In the rows, 128 means zero.
The rows below fall into families. The same turns and mirrors carry the whole set onto itself and the rows of a family onto each other. For each named row, which other rows are in its family? Write them in the order they are listed.
These 15 rows form 5 families of 3 rows each.
k_5: [118  84  89 143 113 163  85 115 132 135 144  98 141  94 147 131 108 120]
k_352: [145 118 132 113  89 131 161 148 146 143 144 108 152 128 125  78 113 142]
k_391: [117  90  90 151 129 132  77 114 121 111 136 107 142 104 162 149  98 120]
k_576: [116 140 137  95 103 123 153 159 131 116 137 130 140 125 135  78 117 153]
k_304: [132 126 145 106 103 107 165 142 151 148 137 114 143 111 135  92 116 151]
k_210: [169 136 148  99 111 133 157 139 133 123 128 137 137 115 132  76 121 159]
k_466: [118  72  89 130  93 147  83 107 138 132 138 115 138 104 143 131 114 114]
k_978: [135 139 150 176 148 143 132 107 124  96 110 176 132 151 112 143 145 150]
k_853: [153 136 151  98 112 132 172 132 139 117 145 123 136 118 120  85 110 155]
k_969: [103  91  78 135 127 147  75 122 147 132 142 106 126 127 146 150 111 133]
k_771: [137 162 148 169 152 139 112 133 133 106 104 168 127 148 106 156 127 123]
k_59: [153 145 138 162 153 142 115  99 136 103 132 187 132 134 117 170 133 115]
k_892: [121  94  83 162 117 150  89 125 140 112 147 120 133 104 162 159 110 101]
k_423: [140 139 141 167 152 154 130 105 131  92 113 173 131 130 110 169 147 110]
k_726: [158 132 149 164 157 151 148 122 127  88 116 179 122 158 114 139 130 131]

Which other rows belong to the same family as k_771? k_576, k_969
Which other rows belong to the same family as k_423? k_5, k_853
Which other rows belong to the same family as k_892? k_352, k_726
Which other rows belong to the same family as k_304? k_391, k_978

The rows below fall into families. The same turns and mirrors carry the whole set onto itself and the rows of a family onto each other. For each named row, which other rows are in its family? Write them in the order they are listed.
These 36 rows form 6 families of 6 rows each.
k_826: [119 111 102 126 131 135  96 132 164 130 112 126 118 103 111 129 153 167
 116 142 124  90 170]
k_477: [118 106 100 106  77 120 109 137 123 126  71 130 114 147 112 157 150 118
  98 131 149 112 116]
k_221: [157 125 127 143 132  94 144 125 121 155 124 127 131 143  88 107 124 100
 175 157  60 153 136]
k_251: [103 102 109 105 108 100 105 144 125 108  91 155 120 123 115 148 159 142
  82 114 138 109 119]
k_461: [154  89  95 116  96 149  72 124 125 119 111 154  95 121 122 129 135 144
 143 108 130 128  85]
k_294: [138 119 181 119 158 100 148 157  77 125 100 116 116 113 111 132 135  99
 184 144 139 132 128]
k_545: [112  70 140 152 167  80 144 110 120 109 108 114 116 135  97 102 120 109
 173 117 132 171 104]
k_214: [135 121 167 125 153 103 164 147  92 136 106 120 121 111 113 117 125 104
 201 145 136 123 144]
k_686: [112 131 106  99  94 108 103 131 138 133 100 132 127 138 134 155 160 119
  99 135 144 101 111]
k_58: [121 108 109 131 126 133  94 138 133 132 108 144 110 107  97 136 134 190
 128 144 142 100 175]
k_71: [110  92 108 124 125 127  93 140 157 124  95 138 105 126  79 131 147 161
 109 140 139 102 176]
k_13: [112  99 155 146 167  88 142 118 133 105 117 128 129 135 109 125 138  88
 169 121  93 175  96]
k_232: [107 121 120  99 101 110 105 141 109 121  99 142 131 136 122 181 141 135
  99 132 155 115 129]
k_198: [105 119  99 109  88 104 102 130 112 110 104 134 134 145 122 161 143 137
 106 115 155 107 121]
k_955: [136  85 113 118 123 139 106 155 136 124  97 161 105  98 105 130 147 177
 108 127 121  95 155]
k_928: [161 125 140 149 126 113 140 110 116 160 118 125 120 141  92 117 126 108
 177 142  74 180 148]
k_87: [155  93  77 117 102 133  92 136 128 137 102 154  82 140 131 117 119 160
 136 116 125 119  92]
k_557: [150 119 177 148 138 102 163 152 112 148  89 117 114 116 118 121 130  89
 183 159 131 127 122]
k_11: [162 105 102 107 111 151  75 123 152 139 114 141  84 117 124 121 149 150
 133 136 136 116  89]
k_703: [134  98 127 130 177  89 142  98 125  97 130  95 129 134 105 114 116 108
 164 138 108 165 102]
k_63: [150 123 152 153 134 105 138 120 118 164 117 152 129 139  90 114 130 106
 170 140  71 164 162]
k_729: [144  88 163 138 140 103 171 162  86 141  88 112 113 126 103 125 122 106
 191 143 132 132 131]
k_449: [154 113 165 151 147 115 140 141 125 151 109 135 111 131  94 131 138 104
 178 152  64 177 123]
k_44: [132  90 137 147 167 102 130  87 116  97 114 110 123 123 112 111 128 106
 166 109 111 183 104]
k_611: [152 105  91 124  88 138  71 119 126 142 107 161  88 127 112 118 138 160
 141 125 136 129  91]
k_637: [146  96 145 159 129  92 142 129 118 162 109 126 115 159  72 123 125 111
 162 143  83 183 145]
k_654: [128 100 174 139 171 114 168 154 112 117 100 119 126 106 118 136 131 105
 188 145 106 135 128]
k_266: [154 115 150 172 127  97 138 121 146 143 117 111 126 147  88 117 134  90
 159 139  77 168 146]
k_380: [149  77  99 115 107 151  90 122 149 138  89 163  80 125 108 111 136 149
 137 131 150 114 100]
k_363: [114 105  93 129 139 111  91 156 140 135 107 147  92 122 101 118 127 186
 123 140 129  99 164]
k_102: [135  89 163 150 177  94 139 107 147 100 119 103 114 128 109 112 123 100
 167 129 139 160 104]
k_67: [141 123 154 118 166  92 159 150  94 135 106 111 115 110 108 117 122 106
 188 175 125 123 117]
k_260: [112 119  90 106 104  97 109 150 110 120  92 120 112 153 126 164 130 148
  93 128 142 115 122]
k_76: [111 108 105 141 126 130  83 136 141 139 104 162 109  95  95 124 139 176
 128 141 120 109 172]
k_724: [116 109 143 134 167  84 130  95 116 100 123 102 119 131 103 111 129 100
 172 117 128 180 106]
k_374: [156  92 105 108  98 135  86 134 130 135  97 168  87 123 112 135 151 156
  99 122 118 136  93]

Which other rows belong to the same family as k_76? k_461, k_294, k_232, k_63, k_44
Which other rows belong to the same family as k_477? k_71, k_557, k_266, k_380, k_102
Which other rows belong to the same family as k_221? k_87, k_703, k_363, k_67, k_260

The rows below fall into families. The same turns and mirrors carry the whole set onto itself and the rows of a family onto each other. For each named row, which other rows are in its family? Write them in the order they are listed.
These 40 rows form 5 families of 8 rows each.
k_181: [159 123 135 108 130 133 141 146 166 100 119 109 129 151 133 162 144 102
 117 182 121]
k_580: [130 166 126  99 108 152 149  91 124 133 109 109 160 160 157 143 166 152
 121 121 130]
k_632: [138 174 116  86 101 141 144 103 131 134  97 109 155 165 146 141 168 148
 127 134 128]
k_937: [153 133  99  96  96 140 107 141 143 125 115 162 147 142 115 108 109 135
 150 123 171]
k_867: [104  96 138 160 146 110 117 151 141 128 152 146  91 106 119 112  96 104
 139 125 123]
k_748: [ 89 149 127 143 117 116 119 109 102 157 127 141 122 120 126  89 122 149
 147  74 132]
k_28: [117 131 125 149 158 174 139 115 131 138 144 111 121 188 129  98 137 109
 139 155 131]
k_492: [157 125 145 112 139 118 143 146 167 114 138  94 124 149 144 161 137 104
 127 181 132]
k_859: [162 130 147 101 140 124 135 148 176 113 134 112 118 154 141 154 135 117
 115 180 139]
k_129: [133 141 133  87  98  71 138 147 136 119 116 139 128  92 145 150 134 145
 116 108 106]
k_821: [116 106 132 149 139  97 111 166 147 126 140 143  87 111 106 109  98 101
 145 136 122]
k_606: [154 149  98  98 108 141  95 149 136 118 119 152 146 139 119 134  98 131
 150 116 168]
k_861: [167 128 141 104 143 115 136 148 159 112 134 111 116 138 121 157 132 114
 121 190 139]
k_607: [124 122 121 147 161 183 130 112 116 131 128 122 113 181 119 104 131 127
 153 147 140]
k_482: [126 139 130  98  89  75 122 140 143 124 105 143 125  83 136 155 127 143
 127 103 120]
k_347: [ 92 149 166 149 144 103 169 124 132 132 131 103 117 126 135 143 157 123
 108 134  78]
k_893: [ 85 145 126 148 106 131 122 109 106 142 110 138 136 134 134  92 133 137
 141  64 115]
k_343: [103 105 141 150 148 101 121 156 141 113 147 153 101 107 108 119 106  97
 146 145 143]
k_204: [112 130 124 161 149 178 122 108 135 142 132 113 120 179 117 103 130 107
 148 149 145]
k_568: [ 87 147 114 137 107 131 116 110 103 144 109 158 124 123 118  91 128 149
 138  76 120]
k_206: [156 119 137 103 130 111 144 148 162 103 134 111 106 141 140 158 135 107
 108 182 139]
k_530: [140 134 132  90  98  79 127 141 140 126 107 146 140  94 130 156 127 139
 108  98 110]
k_312: [113 139 135 163 151 168 132 116 124 128 136 103 112 178 125  94 139 112
 154 156 144]
k_972: [137 163 131  97 111 153 135  98 136 122  99 106 158 160 143 138 174 162
 119 133 125]
k_18: [100 138 153 161 145 106 160 104 129 148 128 107 106 123 138 137 156 117
 117 126  71]
k_889: [110 138 126 154 149 182 147 109 131 134 119 115 123 184 122 105 133 111
 153 144 144]
k_114: [116 110 137 156 138  93 123 159 128 132 144 143  94 111 112 111  91  91
 142 121 129]
k_721: [ 94 123 164 152 141 107 164 107 132 139 126 100 104 132 139 117 168 122
 114 140  85]
k_906: [ 87 152 117 142 117 139 118 107 110 158 115 143 140 129 124  95 129 147
 158  76 112]
k_970: [136 133 133  95  99  67 113 147 139 125 128 137 125  87 139 147 131 141
 112 113 108]
k_168: [ 82 141 111 146 107 125 124 108  95 148 114 141 129 116 122  99 129 135
 150  77 112]
k_974: [146 134 106  88 101 143 100 151 141 111 119 146 141 148 123 114 109 136
 148 131 180]
k_442: [ 92 139 159 152 151 109 153 114 129 135 132  92 100 129 147 144 156 118
 115 134  80]
k_931: [160 124 102 105 105 143  89 134 131 122 113 147 136 144 121 107 110 129
 153 120 176]
k_678: [145 166 121 100 100 148 138  99 126 144  99  98 149 164 152 131 159 155
 118 111 110]
k_483: [137 173 124  97 100 151 151 105 123 133 108 103 151 143 149 149 166 163
 121 123 121]
k_417: [124 150 141 103  86  66 129 144 153 126 118 130 137  91 139 147 134 125
 110 109 112]
k_786: [156 136 100 105 105 147  95 143 144 107 123 164 129 149 121 110 107 126
 159 127 165]
k_662: [ 87 135 155 142 141 103 166 111 129 153 126  90 117 123 144 142 157 127
 107 132  87]
k_350: [107  99 135 151 147  98 109 151 146 126 139 150  97 129 113 102  99  89
 145 134 131]

Which other rows belong to the same family as k_343? k_181, k_748, k_606, k_607, k_721, k_678, k_417
Which other rows belong to the same family as k_974? k_492, k_568, k_18, k_889, k_970, k_483, k_350
Which other rows belong to the same family as k_347? k_861, k_893, k_530, k_312, k_972, k_114, k_931
Which other rows belong to the same family as k_867? k_632, k_28, k_482, k_206, k_906, k_786, k_662

